(in the rows, 128 means zero)
These are runs of 8 systems, one row a step. Runs of the same system follow the same rule from any start.
P, run 1:
[[170 131 165 120 108 173 151 124 134  94 179  80 119 181 106 123 107 137]
 [ 87 121 138  70 110 178 110 144  72  88 148 146 110 143 109 114 135 122]
 [ 69 139 106 108 149 106 133  92 126 107 164 152  62  93 114 138 109 103]
 [ 99 140 129 147 129 151 140 128 226 113 112  90  84 128 108 118 104 121]
 [ 99 133 122 126 116 177  66 140 136 141  51 118 136 130 121  90 114 113]
 [107 176  91 133 171  89  83 120 106 166 101 159 145 110 147 135  86 130]
 [135 154 121 168 155  90 162 171 190 132 108 149 155 141 159 162 126 156]
 [154  91 134 176  84 129 128 158 126 135  76 134 159 140 162 127 190 119]
 [172 122 104 158  99  92 102  89  60 164 152 108 157 123 138 138 142 136]
 [174 153 146 116 130 118 175 120 112 104 177 108 162 152 112 170 116 184]]
E, run 2 (10 x 18):
[[172 175 156 108 151 154 132  94 105 116  89  87 148 120 116 134  70 158]
 [137 184 139  91 146  78 144 179  95 138 149 175 167 119 135 126 116 112]
 [131  67 120 133 144  99 162 136 140 137 188 167 121 137 149 149 189 140]
 [174  59 154 154 139 169 146  84 155 114 117  90  93 126 146 127 105 109]
 [151 161 153  98 135 153  83 123 107 153 119 109 141 136 101  76  70  79]
 [ 82 157 102  84 143 118 105 149  90 127 193 165 140 154 108 139 123 154]
 [ 94  92 104 156 121 121 169 156 155  83 158 148  86 123 173 176 116 135]
 [131  83 132 167 100 147 110 142 181 146  85 113 108 119 143  92 123  66]
 [105 147 116 122 128 161  54  85 110 157 100 113 140 156  79  96 142 138]
 [ 95 202 101 130 127 120 131 122  96  89 132 123 129 139 126 176  96 187]]
P, run 3, 10 rows:
[[156 131 148 120 140 166  98  66  54 111 120 125 145 163 102 140 101 140]
 [120 187 134  90 160 120 155 161  92  95 175 132  94 135 165 135  97 140]
 [ 68 109 119 115  89 118 162 174 178  98 148 150 107 108 109 134 167 120]
 [114  93 122 162 111 144 106  55 144 132  87 110  93 107  97 118 153  97]
 [151 178 119 126 150 149  90 104 127 154 116  61 123 131 136 104  64 149]
 [103 167 132  81 143 132 128 197 133 123 106 163 181 131 122 135  97 154]
 [105 115 127 146 155  85 146 133 133 128  96 202 118 111 150 140 187  98]
 [159  98 103 190 116 104 131 108 171 169 139  78 107 119 166 122 151 131]
 [176 107 137 131  85 160 108 133 118 139 118  87 197 147 103 133  91 153]
 [148 165 158  98 158 122 128 122  42 108 134 179 154 156 120 138 129 122]]
C, run 4 (10 x 18):
[[131 107  89 153  67 116  95 173  93 151 138 121 182 140 154 141 137 155]
 [145 105 138 162  85 125 144  84  59  80 123 149 137 137 120 175 139 117]
 [166 163 161 169  81 132 153 134 136 104 142  83 101 167 129 103 162  93]
 [112 127 125  82  67 145 125 148 121 127 182  89 143 126  81 106 166 155]
 [106 134 147  86 142 131 163  66 109  86 152 134  85  99  82 144 139 128]
 [128 167 149 120 166 125 157 125 211 136 129  95  81 118 118  95 140 120]
 [ 94 110 109  65 156 142  99 151 167 176 119 126 153  94 105 101 132 168]
 [120 126 123 105 209 117 119  82 104 137  96 170 119  96 144 151  89 134]
 [160 148 127 174 174 102 133 160 177 159  96 134 139 142 185 130 100 123]
 [135  68 107 131 109 134  93 177 112 162 107 156 194 132 156 133 127 141]]
F, run 5:
[[112 129  86 161 112  87 100 135 134 175 172 123 114 143 148 106 193 130]
 [156  63 124 124  93 166 132 123 126 118 129  97 175 123 119 164  95 180]
 [157 146 173 129 146 119 156  94  80  91 113 163 102 126 127 130 104  59]
 [100 163 101 120 112 103  98 149 121 162 199 123 113 157 115  93 177 125]
 [109  89 117 103 106 168 145 136 148  95 133 108 153 119 107 172  97 197]
 [138 158 168 148 145 126 164 101 141  84  92 137  80 116 128 127  98  62]
 [105 164 109 124 126 126  73 150 150 183 149 110 122 159 111  68 166 116]
 [113 109 111 102 148 163 120 135 132 117  99 126 168 124 132 167  99 213]
 [153 161 152 163 150  91 174 127 135 103  85 149 102 104 168 144 113  80]
 [124 116 110 140  96 116  85 157 146 189 137 117 141 139 128  74 188 103]]
C, run 6, 10 rows:
[[122 192 123 133 140 128  77 142  95 158  88 121 108 135 159  73 140  94]
 [118 168  81 139 120  94 122 141 105 140 154 117 164 131 144 170 129 209]
 [140  93 151 147 110 126 183 124 126  79  70 152 143  98 139 175 151 132]
 [165 132 147 148 106 120 111 127 112 162 107  99 111 118 150  68 182  75]
 [153 143 111 113 112 120 106 100  97 160 183  88 171 145  94 134 137 186]
 [158 121 181 101 140 142 197 111 122  66 125 145 137 124 103 168 113 137]
 [145 123 157 106 133 120 152 168 160 143 148 122  88 111 151  67 156  66]
 [109  87  89 101 138 119  89 103 142 182 194 117 137 122  98 120 133 159]
 [135 109 153 125 179 159 144  71 146  92 105 148 124 136  98 167  70 137]
 [132 162 150 122 154 139 124 196 165 133 106 137 113 144 163  84  93  76]]
M, run 7 (10 x 18):
[[118 157 118  89 166  81 140 131 146 158 126 133 113  52 138 115  88 109]
 [143  87 151 131 161 104 154 148 200 158 146 169 141 139 115 114 158  95]
 [179  70 152 136 189 164 124 104 108 130 137 142 119 169 171 134 110 127]
 [145 137 101 138 126 102 111 135 111 143 161 115 132 112 157 140  25 105]
 [109 115 123 141  92  92 150 178 150 111 174 182 159 153 105 157 114  95]
 [122  91 141 148 122 158 143 125  90  70 152 152  81 175 159 147 159 114]
 [111 133  92 155  78 150  95 116 118 119 150  58  78 124 147 118  88 125]
 [ 86 145 108 134  67 138  95 146 152 124 126 124 172 155  61 134 118 137]
 [ 90 165 136 128 137 151 125 124  88  78  84 164 122 161 124 150 177 157]
 [ 94 156  96 133 121 126 126 121 131 126  89  79  75  68 169 117 159 157]]
H, run 8 (10 x 18):
[[155 159 150 101 134 129  84 121 115 183  98 112 163 125  97  65 147 103]
 [135 138 116 111 166 100 141  95 103 136 168 150 167 140 107 175 148 200]
 [133 109 146 128 153 123 197 143 167  86 110 136  94  86 170 159 107 125]
 [134  95 136 125 126 129 101 157 172 183 113 129 128 115 132  63 147  67]
 [141  97 115 139 155 145  86  81 122 159 163 132 159 187  95 142 129 167]
 [147 151 149 124 171 143 164 125 107  75 134 135 102 142 164 166  60 138]
 [109 127 131 100 113 110 131 202 120 136 137 165 118 106 157  89 134  63]
 [ 92  67  93 149  96 135  92 101 130 143 171 137 125 156 100 135 179 137]
 [144 151 133 166 121 163 134  86 132  86 128  73  87 156 130 151  73 140]
 [134 196 149  92 105 128 123 190 101 122 111 122 151 121 126  92  93  95]]
F, run 9, 10 rows:
[[173 106 137 121 107 146 147 166  87 119 165  86 112 127 197 115 135 140]
 [106  99 112  98  84 106 114 114  86 128 147 151 139  71  97 132  86  81]
 [118 134 137 157 130 114 140  77 139 107 167 158 128 185  66 158 168 129]
 [147 138 151 112 119 181 148 156 136  94 168  66  88 161 156 108 125 155]
 [ 84 146 118  78 117 136 109 140 126 121 115 127 113  72 107 110  56  94]
 [ 87 166 118 156 157 104 120 104 181 131 112 170 137 164  76 147 150 131]
 [148 132 141 148 146 172 138 167 171 121 104  83 114 164 181 117 152 178]
 [127 124 117 108 125 132 101 145 105 147  67 115 129  62 168 107  74 103]
 [121 144 109 161 143  71 105 100 124 168 107 182 173 137  98 148 159 117]
 [175 102 140 154 127 141 153 149 121 123 139 109 148 168 171 142 191 183]]
H, run 10:
[[134 148 139 111 150 138 127 128 134 152 114 107 129 141 131  97 230 180]
 [160  97 105 122 137 111 141  99 128 153 131  87 146  67 152 153  96 179]
 [152 125 165 134 150 102 159 119 173 128  88 170 158 111  93 137  96  75]
 [141 125 154 111 185 143 125 143 149 157 132 150 126 172 138  92 203 141]
 [155  68 103 116 156 134 121 115 114 153 170 106 125 111 177 144  90 168]
 [139 102 150 141 134 115 143 125 145 110 129 174 132 128 112 145  50  54]
 [115 137 153 122 149 152 113 157 131 125 152 160 107 201 125  90 179 100]
 [121  96  91 113 119 154 104 130  87 129 190  93 102 132 169 135 110 172]
 [109 129 123 140  85 120 133 122 122  88 134 138 118 106 104 154  41  74]
 [ 89 183 144 126 108 141 116 156 137 109 123 145 112 175  95  94 181 101]]
G, run 11 (10 x 18):
[[105 188 149  81 148 131 119 154 126 136 146 146 125 160  93  83 185 126]
 [ 72 113  75  95 147 138 106 127 120 135 147 115 101  92 154 144 120 191]
 [129 121 132 160 154 129 130 103 177 128  60 128 105  94 141 133  72  91]
 [157 159 150 132 168 127  89 141 126 173 124 152 157 189 122  85 142  99]
 [116 119  89 109 128 121 106 152  63 131 167 151 158 135 161 163 102 176]
 [144 124 126 164 114  83 184 144 156 104 110 136 122  82 163 168  93 106]
 [176  99 158 154 127 120 138 141 171 165 145 123 139 162 125  89 189  94]
 [135  75 121 114 103 169 105 106  66 112 178 119 132 162 122 144 131 157]
 [119 170 135 142  82 116 170 113 126  65 122 108 113 105 102 167  82 118]
 [109 156 145 119 110 119 143 160 195 143 118 121 133 132  88  89 198 120]]
E, run 12:
[[134 138 137 148 170 144  80 115 155 159  79 157 174 181  97 120 119 126]
 [132 176 117 161 154 124 107 117  64 110 127 151 135 191 158 161 134 163]
 [161 127 114 185  73  88 154 155 112 112 155 129 156 145 156 173 104 121]
 [150  80 165 146  76 139 145 133 139 108 124 150 155 157  85 125 167  82]
 [137 139 153 115 100 168 120  86  75 100 140  90  89 147 106 100 178 121]
 [125 160 117  89  73 128 139 135 101 112 164  66 123  81 112 123  93 146]
 [ 83 117 135  67 114 115 163 170 165 113 131 158 136  76  92 125 134 116]
 [ 93 111 124 108 169 134 136 119 162 137 116 129  63  95 152  99 195 133]
 [138 122 100 130 159 137 100 102 161 175 101  68 116  86 157 113  98 166]
 [128 154 130 110 182 118 109 127 149 154  80 165 181 121 107 141  72 139]]
M, run 13, 10 rows:
[[ 86 158 121 101 157 133 137 160 118 110  99 136  65  90 184 108 150 126]
 [105  80  95 144 127 116 100 112 193 185 125 109 110  95 123  98 161 121]
 [161  99 152 158 159 156 110  84 156 140  77 142 173 168  95 141 109 130]
 [160 173 130 136 154 116 127 160  83 124  86 140 156 129 189 144  84 141]
 [119 104  97 123  97  61 155 158 118 148 159 150 143  64 154 147 148 122]
 [160  68 164 150 107 128 167  85 143 107 147 138 114 135  96 133 166  84]
 [189 149 157 145 119 170 120 126 104 119 143  66 117 179 151 104 102 125]
 [111 159  95  88  99 117 101 158  93 145 182 109 167 123 110 133  91 168]
 [ 76 148 136  93 131 111 157 115 128  83 152 181 113 122  71 152 148 114]
 [112 143 147 133 152 164 145 137 166  99 119 103  47 147 159  97 168 119]]
U, run 14, 10 rows:
[[ 73 169  88 104 102 101 118 166 134 150 115 113 122  78 136 111 176 159]
 [108  93 113 155 157 127 114  58 140 132  95 163 145 134  93 173 154 161]
 [197 133 178 143 140 156 133  98 132 133  72  86 123 126 137  95 115  94]
 [128 151 111  95  96 118 103 200 127 175 123 105 181 108 138  96 140 152]
 [132  89 114 129 172  88 134 105 109 147 144 198 172 133 126 179 135 153]
 [190  85 170 152 152 134 175 113 155 119 131 107  90 125 168 118 136  95]
 [116  99 118 101  74 158 105 186 149 150 170  87 137 137 121  84 142 132]
 [114 126 113 112 155 112 101 100  92 135 191 176 151 161  91 158  85 130]
 [149 160 160 128 176 119 184 125 152  92 140 124  72 122 160 136  91 105]
 [ 64 113 114 106  86 162 124 187 165 106 119 116  95 115 132 101 163 128]]
U, run 15 (10 x 18):
[[162 149 144  99 111  89 143 170  92 141 179 145 152 118 132 110  93  74]
 [106 136 110 123 154  93 166 160 147 121 198 151 104 144 156 149 171 164]
 [106  50 129 132 131 180 138  96 145  84 145 126  75 136 131 149 120 130]
 [118 150 137 121  85 145 103 112 128 125 147  93  96 127  83  86  87  59]
 [ 89 228 112 111 144 113 109 148 132 127 145 131 136 160 100 129 114 160]
 [ 92 131 128 124 176 143 143 120 117  83  70 171 108 113 160 170 116 154]
 [115 110 125 163  90 123 121 116 142 128  64 117  96  81 143 107 157  75]
 [131 158 107 173  92 124  80 122 142 166 109 100 168 172  99 115 170 152]
 [177 140 142 135 153 140 121 115  78 122 101 133 184 156 143 165  87 171]
 [169 118 144 112 109  92 178 162 101 123 116 126 140  62 174 132 128 108]]
G, run 16 (10 x 18):
[[114 190 136 118 192 136 108 117 150 149 136 131 108 180 113  99 167 152]
 [ 94 118  84 105 133 162  81 157 115 141 109 107 137 110 165 134  80 180]
 [125 136 130 148 147  91 129 126 128 132  79 173 123  87 148 134  82  59]
 [164 152 133 155 179  92 122 135 144 173 153 153 151 184 142 119 166 137]
 [151  72 107 127 109 152 119 162  93 127 146 115 162 132 178 157  99 177]
 [158 117 148 156  86  93 170 124 115  98 127 137 120  93 134 145  95  57]
 [154 137 148 143 118 102 151 120 160 144 180 127 144 174  82 119 199 131]
 [111  73 125  98  95 190 132 136 109  89 147 101 123 135 127 146 141 185]
 [108 153 141 129  91 132 147 102 128  83 109 104  73  87 109 119  98  72]
 [100 172 127 128 141 118 103 107 178 161 129 126 130 156  66  97 181 134]]

Name the system that made each run.
run 17:
[[141 114  95 155 102  97  99  60  87 155 124 105 124  81 122 137 101 102]
 [168 154 165 145 150 115 154  96 142 124  89 150 187 153  80 156 144 148]]
	G
run 18:
[[ 90 161  91 159  70 104 111 161 101 119 155 113  84 130 161 114 155 101]
 [ 95 144  91 180  98 125 123  91 125  95 144 120 125 163 105 189 125 177]]
	U
run 19, 2 rows:
[[183 156 154 146 190  87 131  99 121 161 153 160 142 167 125 121 127  96]
 [142  86 127 128 148 154 136 178 148 131 172 125 132 178 175 131 156 179]]
	P
run 20, 2 rows:
[[191 148 167 146 128 168 139 152 125 107 107  92 151 173 153 128  74 129]
 [115 134 114  93  83 109 133 203  76 122 143 148 155  95 163 127 123 119]]
	U
run 21 (2 x 18):
[[139  78 120 153 132 103 106  74 159 183 127 131 125 108 101 106 158  85]
 [178 148 151 138 155 150 114 134 178 162 137  90 159 188 109 102 114 147]]
	U
run 22 (2 x 18):
[[204 141 169 153 162 140 139  95 114 132  89 120 172 167 127 139 130 146]
 [159 142 138  96 133 127 132 185  66 132 159 129 141 140 186 110 154 149]]
	P
run 23 (2 x 18):
[[138 208 135 163 117 138 117  92 139 108 110  71 107 151 104 124  84 125]
 [ 90 156 118  98 100 128  93 176 140 153  94 145 187 125  88 104 150 142]]
	G
run 24 (2 x 18):
[[101 134 132  46 136 164 138 161 144 118 160  96 105  97 116 105  98 153]
 [ 57 132  92  93 139 116 102 122 166 145 141 147 113  89  88 123  90 117]]
	H
run 25 (2 x 18):
[[124 124 113  99 162 141 110 112 160 166 103  78  96  67 151  95  92 139]
 [132 122 133 123 154 107 105 138 185 183 107 164 185 129  86 110 112 103]]
	M
run 26 (2 x 18):
[[179 120 175  95 120 134 160 188 123 136 134 130 172 139 138  96 177 129]
 [129  72  96  99 150 115 106 133  86 167 188 145 130 116 165 127 151 154]]
	U
run 27, 2 rows:
[[162 154 170 134 154 167 138 152 154 101  80 123 136 160 140 123  59 107]
 [123 148 117 117 127 107  80 163  62 163 142 172 151 151 150  98 151  97]]
	E
run 28 (2 x 18):
[[155 123 113 121 178 152  82  99  93 169 111 100 131 135 171 116 130 180]
 [175 145 135 135 126 104 154 138 117 122 113 120 177 105 144 167  50 140]]
	C
run 29, 2 rows:
[[189 111 143 179 126 159 108  88 100 134  91  92 141 166 155 129 143 145]
 [176 168 147 131  97 114 122 105  67 123 131 122 180 142  93 142  83 113]]
	E
run 30:
[[134 164 148 111 124 132 158 150 120  87 183 103  65 135 152 111  92  92]
 [ 91 104 104 104 103 148 103 168 160 143 203 112 113 156 111 100 132 128]]
	M
run 31 (2 x 18):
[[159  59 125 129 105 140 160 166 121 121 160 101 118 111 194 138 142 151]
 [154  74 129 144  78 112 123  84 124 142 145 118 136  96  88 126 102  68]]
	C
run 32, 2 rows:
[[183 122 145 118 125 123 145 104 118 143 214  90 132 160 105 117 145 141]
 [132  78 158  68 126 185 146 129 102  88 168 127 130 148 103 136 128 156]]
	P
run 33 (2 x 18):
[[125 178 149 130 108 113 153 161 118  96  66 157 183 125 110 155 130 138]
 [132 138 130 130 124 109 141 157  80 129 117 144 107 116 185 108 214 123]]
	C
run 34, 2 rows:
[[111 142 111 122 101 113  92 125  85 130 183 158 159 164  82 142  79 102]
 [ 84 123 126 140 103 142 155 158 141  65 176 156  94 179 120 159 137 124]]
	E
